128 stands for zero in the data rows.
Each row of this table is followed by its label. One hidden rule gives the labels. It looks at one to three of the table's principal directions, none of them among the few with the most spread.
vec![108, 129, 98, 80, 147, 109, 91, 113, 92, 113, 159, 130, 136, 85, 156, 89, 63, 98, 127,
     160, 117, 121, 146, 139, 166, 142, 83, 120, 149, 159, 156, 135, 165, 183, 148, 147, 125, 118,
     154, 159, 83, 116, 167, 131, 123, 96, 138, 141] 3
vec![104, 131, 160, 151, 50, 110, 167, 97, 110, 162, 95, 117, 100, 149, 133, 191, 101, 130, 120,
     62, 134, 103, 137, 130, 93, 75, 125, 165, 173, 116, 156, 137, 106, 149, 152, 109, 180, 189,
     119, 109, 170, 98, 109, 153, 141, 126, 97, 112] 2
vec![131, 126, 148, 135, 118, 129, 118, 102, 148, 116, 124, 156, 115, 133, 103, 140, 152, 130, 159,
     148, 109, 131, 120, 126, 126, 119, 110, 96, 117, 140, 107, 134, 117, 124, 138, 123, 124, 142,
     139, 116, 150, 77, 145, 135, 119, 96, 100, 113] 3
vec![140, 118, 168, 180, 89, 133, 93, 155, 133, 177, 53, 108, 111, 137, 129, 127, 128, 127, 154,
     120, 143, 95, 105, 141, 146, 141, 137, 134, 141, 121, 125, 133, 98, 104, 110, 140, 164, 143,
     114, 126, 140, 147, 84, 117, 125, 134, 115, 120] 1
vec![95, 113, 69, 106, 111, 125, 116, 100, 82, 71, 158, 125, 145, 90, 138, 102, 68, 97, 96,
     131, 147, 147, 128, 108, 168, 123, 88, 158, 144, 155, 145, 130, 164, 159, 129, 139, 107, 125,
     152, 159, 93, 104, 146, 122, 128, 106, 132, 173] 3
vec![123, 131, 106, 75, 204, 121, 96, 132, 121, 68, 189, 109, 152, 97, 139, 57, 102, 123, 127,
     153, 95, 153, 148, 124, 166, 164, 93, 114, 104, 159, 155, 114, 139, 139, 154, 158, 82, 78,
     157, 143, 52, 118, 186, 118, 146, 118, 150, 149] 1
vec![125, 147, 37, 59, 216, 134, 121, 133, 113, 32, 235, 155, 151, 98, 151, 71, 93, 119, 126,
     121, 88, 155, 154, 145, 143, 121, 114, 133, 88, 162, 137, 121, 176, 162, 133, 139, 79, 83,
     148, 148, 91, 94, 186, 122, 143, 109, 141, 158] 2
vec![117, 153, 136, 113, 136, 109, 75, 161, 117, 149, 135, 100, 120, 93, 189, 91, 99, 127, 115,
     157, 94, 121, 132, 173, 163, 164, 119, 132, 143, 142, 120, 143, 136, 150, 118, 144, 147, 102,
     113, 142, 73, 161, 135, 129, 107, 153, 143, 114] 2
vec![137, 128, 114, 141, 144, 160, 148, 136, 166, 96, 155, 158, 139, 154, 109, 141, 159, 152, 130,
     117, 127, 136, 109, 114, 116, 125, 150, 133, 89, 116, 85, 127, 127, 90, 98, 112, 98, 113,
     119, 108, 150, 115, 107, 121, 111, 147, 122, 142] 3
vec![122, 127, 134, 120, 132, 139, 119, 163, 116, 130, 125, 78, 148, 123, 158, 87, 96, 136, 130,
     94, 126, 108, 118, 144, 152, 151, 124, 151, 126, 136, 167, 102, 123, 108, 123, 149, 131, 99,
     129, 133, 79, 163, 125, 104, 143, 147, 156, 133] 3
vec![110, 126, 194, 203, 21, 125, 124, 127, 126, 227, 24, 101, 105, 160, 125, 174, 138, 133, 135,
     121, 157, 79, 101, 98, 128, 135, 126, 112, 182, 116, 143, 136, 82, 119, 114, 111, 177, 176,
     112, 120, 135, 143, 82, 123, 120, 128, 112, 88] 2
vec![146, 126, 110, 88, 204, 124, 84, 159, 134, 133, 150, 159, 146, 97, 153, 96, 110, 128, 154,
     133, 124, 120, 149, 195, 135, 164, 135, 124, 106, 106, 126, 141, 157, 146, 135, 148, 158, 121,
     127, 139, 130, 156, 121, 130, 112, 133, 133, 131] 2
vec![176, 127, 83, 114, 171, 148, 81, 124, 144, 118, 96, 161, 121, 135, 90, 94, 151, 123, 192,
     161, 125, 114, 137, 108, 166, 128, 127, 75, 99, 168, 111, 105, 119, 131, 119, 145, 117, 116,
     156, 140, 122, 93, 134, 103, 144, 45, 103, 111] 0
vec![160, 142, 125, 92, 189, 122, 80, 147, 157, 117, 141, 161, 110, 136, 121, 81, 151, 139, 168,
     206, 88, 133, 140, 118, 161, 147, 132, 80, 94, 155, 68, 136, 131, 134, 115, 147, 93, 66,
     140, 129, 105, 119, 145, 121, 110, 99, 95, 109] 2
vec![129, 114, 165, 102, 132, 98, 122, 90, 143, 127, 127, 116, 119, 116, 125, 123, 101, 119, 154,
     151, 110, 122, 145, 111, 140, 123, 96, 118, 144, 151, 144, 129, 107, 138, 164, 146, 121, 135,
     152, 124, 125, 90, 164, 140, 130, 107, 121, 127] 1
vec![136, 141, 68, 76, 209, 142, 99, 164, 117, 80, 195, 155, 153, 97, 144, 61, 116, 126, 127,
     148, 111, 146, 141, 165, 145, 157, 136, 114, 85, 137, 122, 124, 178, 140, 120, 140, 97, 79,
     138, 153, 89, 148, 159, 114, 131, 128, 151, 141] 3
vec![97, 130, 160, 158, 88, 123, 141, 123, 112, 125, 131, 73, 132, 134, 147, 129, 89, 122, 129,
     92, 111, 106, 106, 110, 132, 126, 91, 143, 159, 145, 190, 117, 103, 122, 139, 132, 121, 134,
     128, 129, 98, 114, 149, 125, 147, 138, 154, 137] 1
vec![117, 144, 150, 114, 138, 111, 126, 102, 151, 133, 159, 139, 116, 106, 146, 136, 116, 115, 124,
     147, 92, 126, 143, 150, 113, 117, 117, 105, 134, 143, 129, 148, 129, 156, 151, 113, 134, 151,
     121, 120, 138, 90, 173, 158, 120, 129, 137, 115] 1
vec![141, 144, 117, 119, 156, 135, 100, 148, 146, 111, 140, 120, 127, 131, 133, 86, 136, 138, 137,
     166, 100, 131, 123, 111, 158, 144, 133, 104, 109, 157, 103, 120, 122, 117, 105, 136, 94, 79,
     125, 134, 85, 131, 143, 115, 126, 121, 131, 119] 1
vec![104, 142, 83, 112, 127, 121, 122, 151, 84, 126, 158, 132, 136, 108, 166, 112, 57, 119, 91,
     98, 140, 114, 145, 153, 130, 125, 140, 166, 151, 117, 149, 144, 172, 169, 118, 121, 146, 127,
     112, 157, 105, 161, 116, 137, 131, 148, 139, 144] 1
vec![144, 124, 158, 160, 111, 159, 115, 170, 138, 170, 64, 118, 121, 166, 112, 113, 157, 146, 156,
     104, 141, 97, 108, 129, 137, 142, 150, 116, 107, 119, 125, 111, 101, 94, 110, 134, 147, 116,
     126, 110, 127, 151, 88, 100, 141, 124, 105, 106] 3
vec![162, 106, 133, 84, 141, 98, 111, 101, 121, 118, 104, 152, 104, 122, 95, 118, 99, 127, 182,
     143, 133, 119, 164, 124, 140, 104, 122, 134, 133, 142, 121, 125, 125, 136, 163, 161, 130, 133,
     171, 136, 154, 96, 133, 132, 141, 78, 84, 126] 1
vec![140, 137, 156, 159, 158, 170, 142, 151, 182, 125, 138, 123, 140, 154, 125, 134, 182, 144, 135,
     93, 104, 127, 102, 154, 102, 132, 149, 111, 78, 114, 119, 116, 102, 87, 116, 109, 133, 124,
     97, 88, 151, 121, 125, 128, 132, 152, 140, 120] 2
vec![91, 172, 171, 148, 99, 102, 147, 142, 120, 168, 162, 131, 100, 140, 150, 148, 141, 130, 51,
     178, 100, 147, 132, 123, 88, 128, 153, 105, 155, 105, 99, 175, 147, 163, 121, 82, 118, 115,
     81, 125, 115, 165, 147, 172, 110, 186, 132, 100] 3
vec![103, 131, 112, 121, 143, 136, 121, 139, 122, 121, 153, 113, 151, 108, 157, 98, 87, 116, 110,
     102, 126, 117, 131, 137, 140, 145, 118, 134, 126, 134, 167, 128, 138, 144, 130, 126, 128, 128,
     125, 136, 93, 130, 147, 124, 139, 142, 154, 143] 1
vec![170, 130, 78, 56, 186, 146, 89, 158, 106, 99, 129, 104, 132, 114, 133, 50, 103, 131, 152,
     144, 117, 120, 147, 141, 193, 139, 125, 138, 99, 177, 124, 78, 145, 122, 125, 177, 105, 57,
     171, 144, 62, 150, 134, 87, 148, 87, 136, 132] 2
vec![137, 119, 110, 137, 146, 141, 108, 164, 118, 157, 105, 151, 148, 119, 126, 115, 144, 129, 139,
     131, 163, 120, 123, 153, 128, 167, 146, 117, 118, 96, 131, 131, 147, 121, 112, 133, 146, 133,
     127, 145, 133, 176, 97, 108, 120, 137, 139, 127] 2
vec![191, 109, 127, 59, 198, 129, 59, 146, 149, 181, 73, 178, 125, 117, 102, 81, 156, 135, 205,
     211, 144, 102, 158, 151, 175, 177, 134, 66, 97, 135, 85, 115, 140, 131, 135, 171, 144, 100,
     177, 136, 122, 154, 111, 98, 105, 66, 98, 92] 3
vec![89, 121, 109, 143, 86, 125, 147, 100, 113, 132, 127, 133, 143, 123, 124, 148, 118, 119, 83,
     128, 163, 140, 128, 84, 126, 131, 119, 128, 152, 119, 141, 141, 137, 147, 124, 104, 123, 155,
     126, 138, 116, 123, 127, 133, 123, 133, 131, 138] 2
vec![89, 148, 157, 160, 27, 102, 184, 72, 116, 137, 125, 108, 90, 153, 136, 208, 117, 129, 90,
     97, 110, 128, 126, 94, 93, 60, 114, 155, 184, 139, 131, 143, 103, 152, 139, 90, 144, 175,
     109, 107, 156, 76, 134, 164, 128, 130, 104, 110] 2
vec![134, 132, 132, 113, 131, 135, 157, 136, 119, 122, 135, 92, 128, 137, 145, 120, 116, 126, 136,
     76, 110, 118, 129, 154, 111, 94, 133, 146, 122, 140, 167, 99, 123, 127, 143, 132, 144, 120,
     123, 116, 134, 128, 147, 127, 160, 122, 138, 120] 2
vec![116, 125, 130, 107, 137, 105, 163, 116, 115, 125, 167, 116, 143, 103, 161, 159, 96, 122, 111,
     88, 129, 133, 142, 176, 89, 114, 126, 169, 151, 101, 164, 134, 147, 143, 154, 125, 158, 157,
     113, 131, 156, 146, 135, 154, 124, 162, 162, 141] 1
vec![222, 117, 130, 165, 162, 173, 83, 181, 180, 170, 38, 158, 118, 151, 79, 122, 240, 150, 199,
     173, 153, 121, 97, 160, 140, 155, 190, 86, 70, 113, 44, 103, 105, 51, 73, 145, 144, 110,
     117, 119, 180, 177, 57, 89, 109, 109, 119, 98] 1
vec![135, 127, 154, 126, 144, 133, 92, 118, 153, 146, 118, 134, 133, 112, 121, 122, 150, 125, 148,
     180, 116, 123, 120, 133, 152, 168, 100, 83, 123, 140, 117, 129, 117, 121, 135, 136, 125, 132,
     144, 125, 110, 116, 142, 123, 106, 113, 143, 116] 2
vec![143, 125, 159, 145, 99, 118, 103, 139, 123, 183, 79, 117, 117, 120, 124, 134, 138, 127, 125,
     180, 149, 118, 118, 133, 140, 154, 138, 115, 155, 117, 106, 134, 128, 116, 114, 133, 144, 129,
     119, 143, 123, 181, 100, 128, 106, 137, 142, 110] 2
vec![135, 109, 124, 135, 127, 126, 113, 116, 135, 145, 120, 162, 144, 104, 120, 149, 135, 117, 144,
     168, 158, 126, 114, 143, 127, 153, 120, 113, 138, 107, 111, 143, 151, 125, 117, 127, 139, 153,
     129, 147, 158, 145, 111, 130, 89, 126, 147, 136] 2
vec![135, 116, 136, 148, 89, 116, 166, 74, 130, 127, 115, 135, 118, 145, 97, 203, 147, 127, 136,
     133, 144, 135, 120, 95, 103, 95, 110, 136, 160, 122, 122, 127, 113, 123, 137, 117, 131, 167,
     132, 122, 178, 101, 113, 145, 115, 107, 124, 131] 1
vec![83, 119, 172, 173, 116, 155, 146, 153, 153, 144, 134, 107, 163, 137, 145, 136, 133, 142, 83,
     71, 145, 124, 103, 135, 110, 168, 133, 147, 112, 81, 152, 141, 110, 97, 124, 106, 142, 145,
     100, 98, 116, 150, 105, 129, 121, 202, 148, 148] 3
vec![132, 116, 168, 152, 56, 120, 129, 113, 126, 176, 43, 122, 90, 161, 107, 144, 130, 128, 161,
     112, 139, 95, 128, 101, 133, 90, 131, 123, 148, 142, 127, 124, 91, 130, 134, 129, 160, 154,
     139, 111, 157, 97, 108, 123, 144, 87, 68, 97] 3
vec![77, 117, 92, 79, 104, 75, 133, 94, 71, 122, 157, 136, 134, 82, 171, 129, 24, 103, 95,
     105, 151, 124, 173, 129, 134, 115, 100, 178, 185, 123, 175, 160, 168, 203, 161, 135, 152, 163,
     147, 162, 114, 119, 144, 148, 126, 131, 119, 154] 2
vec![106, 124, 111, 123, 111, 132, 162, 133, 95, 108, 131, 75, 140, 130, 142, 102, 107, 118, 100,
     73, 134, 136, 130, 111, 128, 107, 127, 155, 131, 144, 186, 99, 123, 130, 139, 132, 118, 116,
     133, 130, 97, 133, 153, 112, 176, 132, 143, 139] 3
vec![147, 130, 135, 129, 139, 136, 120, 144, 135, 155, 111, 146, 128, 128, 119, 129, 165, 133, 144,
     147, 133, 126, 124, 154, 117, 143, 144, 101, 115, 115, 114, 126, 134, 118, 123, 126, 140, 131,
     127, 127, 144, 150, 120, 122, 120, 126, 132, 107] 3
vec![132, 168, 143, 121, 147, 111, 154, 126, 157, 123, 199, 155, 118, 132, 137, 164, 169, 151, 111,
     191, 81, 152, 124, 135, 85, 130, 146, 99, 129, 119, 75, 151, 145, 122, 112, 98, 89, 106,
     100, 127, 139, 142, 155, 157, 87, 168, 160, 103] 1
vec![147, 129, 62, 54, 242, 139, 112, 125, 137, 47, 219, 173, 152, 112, 111, 78, 126, 126, 129,
     183, 108, 163, 152, 109, 155, 151, 112, 109, 77, 149, 97, 124, 171, 141, 133, 147, 54, 64,
     165, 140, 93, 111, 165, 120, 119, 108, 137, 166] 2
vec![153, 91, 86, 139, 152, 154, 87, 135, 115, 131, 65, 159, 142, 131, 74, 91, 152, 109, 164,
     148, 187, 125, 127, 87, 171, 160, 121, 97, 102, 130, 133, 115, 127, 122, 120, 153, 118, 130,
     170, 146, 125, 126, 101, 85, 147, 73, 101, 149] 1
vec![121, 140, 54, 96, 189, 160, 127, 164, 118, 61, 182, 119, 157, 130, 146, 70, 109, 138, 102,
     75, 119, 144, 142, 122, 152, 134, 140, 158, 81, 142, 141, 106, 142, 129, 113, 136, 96, 79,
     133, 128, 71, 128, 134, 102, 160, 138, 131, 159] 1
vec![145, 106, 127, 85, 123, 97, 83, 138, 91, 175, 70, 116, 117, 99, 150, 98, 57, 114, 158,
     131, 157, 90, 161, 157, 169, 136, 124, 157, 164, 132, 148, 127, 139, 158, 145, 172, 179, 133,
     153, 155, 117, 163, 99, 119, 129, 102, 109, 125] 0
vec![153, 108, 129, 145, 96, 127, 129, 130, 118, 137, 81, 116, 128, 133, 110, 128, 134, 129, 183,
     123, 148, 110, 107, 124, 133, 118, 129, 127, 139, 137, 144, 103, 117, 97, 117, 147, 132, 134,
     140, 146, 150, 136, 116, 102, 137, 99, 132, 118] 3
vec![165, 112, 119, 85, 127, 89, 79, 120, 94, 160, 77, 141, 102, 93, 127, 118, 92, 112, 155,
     170, 152, 120, 163, 167, 154, 121, 133, 139, 160, 130, 107, 135, 151, 160, 144, 162, 177, 138,
     144, 159, 144, 156, 104, 138, 119, 85, 100, 114] 2
vec![110, 123, 95, 133, 92, 113, 162, 123, 99, 101, 142, 113, 136, 130, 136, 135, 96, 130, 101,
     100, 149, 140, 127, 99, 118, 101, 141, 171, 152, 124, 141, 127, 141, 128, 112, 121, 113, 123,
     116, 149, 125, 143, 121, 128, 138, 144, 133, 146] 2
vec![63, 134, 76, 128, 110, 139, 135, 138, 69, 60, 171, 64, 160, 117, 165, 74, 42, 118, 73,
     37, 126, 131, 130, 97, 162, 127, 94, 184, 139, 155, 217, 108, 131, 149, 136, 134, 107, 109,
     134, 146, 33, 112, 156, 109, 182, 139, 144, 172] 2
vec![138, 115, 164, 120, 87, 102, 148, 98, 129, 136, 94, 108, 97, 134, 119, 150, 123, 128, 139,
     119, 125, 129, 139, 121, 121, 85, 129, 154, 147, 140, 121, 123, 103, 122, 150, 139, 140, 144,
     139, 113, 160, 103, 129, 138, 137, 118, 99, 119] 2
vec![129, 125, 113, 136, 86, 124, 178, 127, 121, 133, 130, 146, 127, 137, 127, 173, 138, 142, 110,
     106, 156, 136, 121, 136, 86, 94, 169, 163, 140, 98, 102, 133, 148, 113, 104, 105, 137, 145,
     106, 131, 180, 155, 96, 136, 112, 157, 129, 125] 3
vec![131, 117, 90, 92, 145, 122, 127, 125, 106, 100, 143, 122, 138, 108, 150, 116, 91, 122, 142,
     95, 131, 126, 141, 152, 142, 117, 114, 166, 129, 136, 149, 116, 143, 141, 137, 152, 140, 126,
     145, 138, 128, 123, 127, 118, 133, 115, 128, 148] 3
vec![139, 127, 133, 154, 144, 145, 147, 137, 166, 134, 133, 159, 138, 144, 113, 156, 185, 144, 140,
     132, 133, 135, 111, 127, 98, 140, 151, 109, 102, 101, 101, 136, 120, 97, 107, 110, 118, 137,
     114, 113, 167, 132, 112, 124, 109, 152, 135, 125] 1
vec![84, 145, 145, 166, 96, 134, 186, 119, 142, 144, 156, 98, 147, 141, 151, 176, 129, 135, 54,
     78, 134, 136, 120, 113, 81, 119, 144, 148, 148, 98, 157, 138, 115, 128, 124, 80, 137, 160,
     81, 109, 126, 143, 128, 155, 132, 192, 166, 131] 0
vec![159, 142, 119, 145, 193, 157, 101, 177, 166, 119, 145, 164, 139, 138, 117, 99, 179, 144, 160,
     139, 109, 131, 114, 162, 115, 155, 164, 86, 71, 112, 98, 131, 132, 100, 101, 121, 118, 102,
     104, 125, 140, 145, 124, 119, 125, 136, 133, 115] 1
Which label does each new row get?
vec![107, 132, 148, 138, 103, 95, 146, 101, 121, 115, 154, 130, 114, 120, 138, 152, 91, 117, 132,
     113, 107, 126, 134, 131, 99, 96, 114, 141, 158, 129, 151, 152, 127, 150, 150, 118, 131, 158,
     119, 133, 156, 92, 157, 159, 132, 133, 124, 132] ~ 1
vec![162, 121, 123, 129, 134, 133, 107, 141, 131, 156, 86, 114, 125, 122, 133, 126, 121, 124, 160,
     120, 140, 102, 128, 155, 143, 127, 139, 136, 134, 133, 133, 111, 119, 119, 119, 146, 160, 136,
     126, 135, 141, 149, 101, 117, 130, 112, 138, 122] ~ 0
vec![174, 111, 174, 134, 132, 125, 116, 110, 177, 148, 78, 142, 108, 138, 96, 150, 165, 140, 191,
     138, 121, 115, 128, 145, 121, 114, 138, 110, 113, 129, 98, 120, 89, 94, 140, 140, 152, 152,
     133, 105, 184, 99, 115, 133, 122, 100, 101, 104] ~ 1
vec![77, 141, 157, 135, 66, 92, 136, 107, 118, 137, 150, 100, 126, 120, 163, 144, 72, 137, 88,
     145, 116, 120, 125, 92, 136, 134, 106, 147, 185, 133, 134, 153, 125, 144, 123, 113, 116, 127,
     113, 140, 82, 131, 139, 149, 102, 162, 140, 124] ~ 2
vec![74, 137, 103, 123, 119, 130, 108, 150, 101, 103, 162, 96, 148, 108, 183, 75, 30, 119, 92,
     68, 119, 105, 133, 129, 162, 137, 112, 171, 140, 145, 179, 137, 140, 159, 124, 130, 131, 115,
     119, 143, 59, 122, 140, 124, 147, 151, 134, 157] ~ 1
vec![146, 144, 117, 143, 140, 149, 118, 163, 137, 143, 124, 149, 122, 143, 128, 126, 169, 136, 127,
     150, 124, 131, 112, 146, 122, 135, 159, 109, 106, 117, 86, 132, 142, 119, 93, 116, 129, 105,
     105, 126, 140, 159, 105, 122, 112, 137, 126, 114] ~ 3
vec![117, 137, 146, 170, 98, 140, 114, 89, 162, 128, 116, 145, 105, 139, 119, 165, 140, 116, 140,
     130, 102, 114, 112, 109, 136, 109, 97, 106, 132, 153, 110, 146, 95, 138, 127, 109, 136, 170,
     126, 103, 151, 46, 133, 142, 114, 102, 103, 126] ~ 1
vec![104, 115, 81, 93, 132, 116, 90, 137, 78, 131, 131, 145, 148, 78, 151, 86, 73, 103, 105,
     142, 165, 129, 148, 152, 160, 158, 117, 138, 143, 122, 147, 143, 180, 172, 131, 141, 146, 132,
     145, 168, 95, 157, 128, 120, 121, 121, 132, 146] ~ 3
vec![164, 100, 138, 138, 122, 132, 92, 99, 142, 138, 60, 165, 105, 136, 66, 135, 172, 119, 181,
     179, 150, 128, 126, 98, 157, 132, 110, 90, 116, 142, 90, 126, 105, 115, 136, 149, 126, 147,
     170, 123, 161, 85, 110, 112, 121, 64, 80, 123] ~ 2
vec![129, 114, 128, 132, 87, 126, 119, 141, 83, 159, 73, 100, 124, 128, 137, 115, 94, 115, 151,
     94, 153, 97, 122, 146, 142, 117, 121, 147, 154, 133, 172, 108, 131, 136, 133, 148, 168, 138,
     139, 144, 127, 151, 109, 110, 149, 101, 122, 121] ~ 3
vec![96, 117, 75, 113, 164, 142, 104, 159, 106, 106, 161, 128, 178, 100, 158, 66, 90, 112, 105,
     125, 152, 132, 122, 124, 159, 176, 119, 126, 114, 123, 161, 131, 166, 146, 108, 134, 112, 98,
     127, 159, 72, 163, 137, 105, 127, 141, 155, 160] ~ 2
vec![144, 125, 153, 96, 140, 118, 75, 125, 133, 153, 94, 132, 105, 114, 124, 90, 117, 118, 155,
     176, 113, 112, 146, 138, 170, 142, 111, 97, 124, 157, 111, 130, 122, 147, 147, 153, 139, 116,
     156, 126, 105, 111, 142, 125, 125, 89, 98, 109] ~ 3
vec![58, 136, 102, 102, 94, 95, 188, 54, 106, 64, 227, 115, 143, 96, 157, 158, 63, 104, 62,
     115, 108, 158, 141, 87, 107, 89, 80, 156, 171, 153, 172, 145, 153, 176, 157, 99, 86, 153,
     134, 140, 108, 67, 203, 164, 127, 143, 161, 161] ~ 2
vec![114, 125, 148, 141, 81, 118, 125, 107, 123, 153, 98, 125, 117, 127, 113, 138, 149, 123, 106,
     179, 142, 139, 122, 88, 141, 139, 118, 104, 149, 136, 108, 136, 121, 130, 124, 120, 115, 133,
     137, 132, 112, 128, 131, 127, 114, 123, 121, 115] ~ 3
vec![175, 125, 131, 126, 86, 121, 150, 126, 108, 172, 53, 142, 80, 160, 96, 170, 155, 137, 154,
     104, 153, 115, 148, 146, 101, 65, 174, 150, 140, 118, 99, 114, 120, 127, 132, 130, 178, 153,
     130, 117, 199, 139, 79, 131, 146, 93, 75, 93] ~ 2
vec![139, 147, 90, 27, 221, 126, 101, 127, 125, 72, 211, 117, 140, 88, 154, 54, 105, 118, 114,
     193, 75, 155, 157, 142, 175, 148, 98, 109, 97, 183, 117, 107, 165, 155, 148, 158, 72, 51,
     165, 138, 49, 123, 199, 122, 125, 109, 159, 139] ~ 3
vec![121, 137, 120, 139, 106, 140, 139, 121, 121, 116, 122, 106, 118, 142, 125, 132, 134, 130, 113,
     110, 121, 130, 123, 101, 140, 114, 118, 139, 129, 149, 132, 114, 110, 123, 125, 126, 115, 124,
     137, 117, 108, 107, 129, 117, 143, 123, 124, 132] ~ 1
vec![155, 120, 133, 135, 178, 144, 82, 144, 180, 137, 120, 161, 142, 116, 120, 112, 161, 134, 167,
     174, 127, 121, 116, 142, 150, 178, 131, 93, 95, 122, 87, 138, 120, 101, 107, 139, 121, 122,
     129, 126, 134, 130, 113, 115, 93, 131, 137, 130] ~ 1
vec![133, 141, 137, 103, 138, 102, 174, 102, 135, 119, 172, 144, 116, 142, 122, 175, 147, 142, 111,
     153, 110, 153, 145, 118, 85, 101, 137, 130, 140, 114, 102, 139, 138, 138, 140, 111, 112, 123,
     119, 119, 156, 130, 140, 159, 112, 142, 129, 118] ~ 2
vec![124, 123, 107, 105, 139, 134, 122, 157, 107, 118, 129, 131, 136, 126, 143, 93, 92, 134, 143,
     75, 133, 110, 141, 157, 134, 124, 140, 155, 112, 125, 153, 119, 142, 133, 133, 142, 145, 119,
     138, 132, 120, 134, 121, 112, 150, 126, 111, 131] ~ 3
vec![137, 153, 127, 119, 163, 141, 131, 133, 155, 109, 169, 127, 131, 135, 128, 125, 149, 145, 116,
     147, 96, 138, 128, 125, 125, 138, 134, 111, 109, 138, 107, 122, 124, 114, 121, 118, 98, 102,
     120, 118, 104, 126, 145, 134, 122, 143, 151, 121] ~ 1
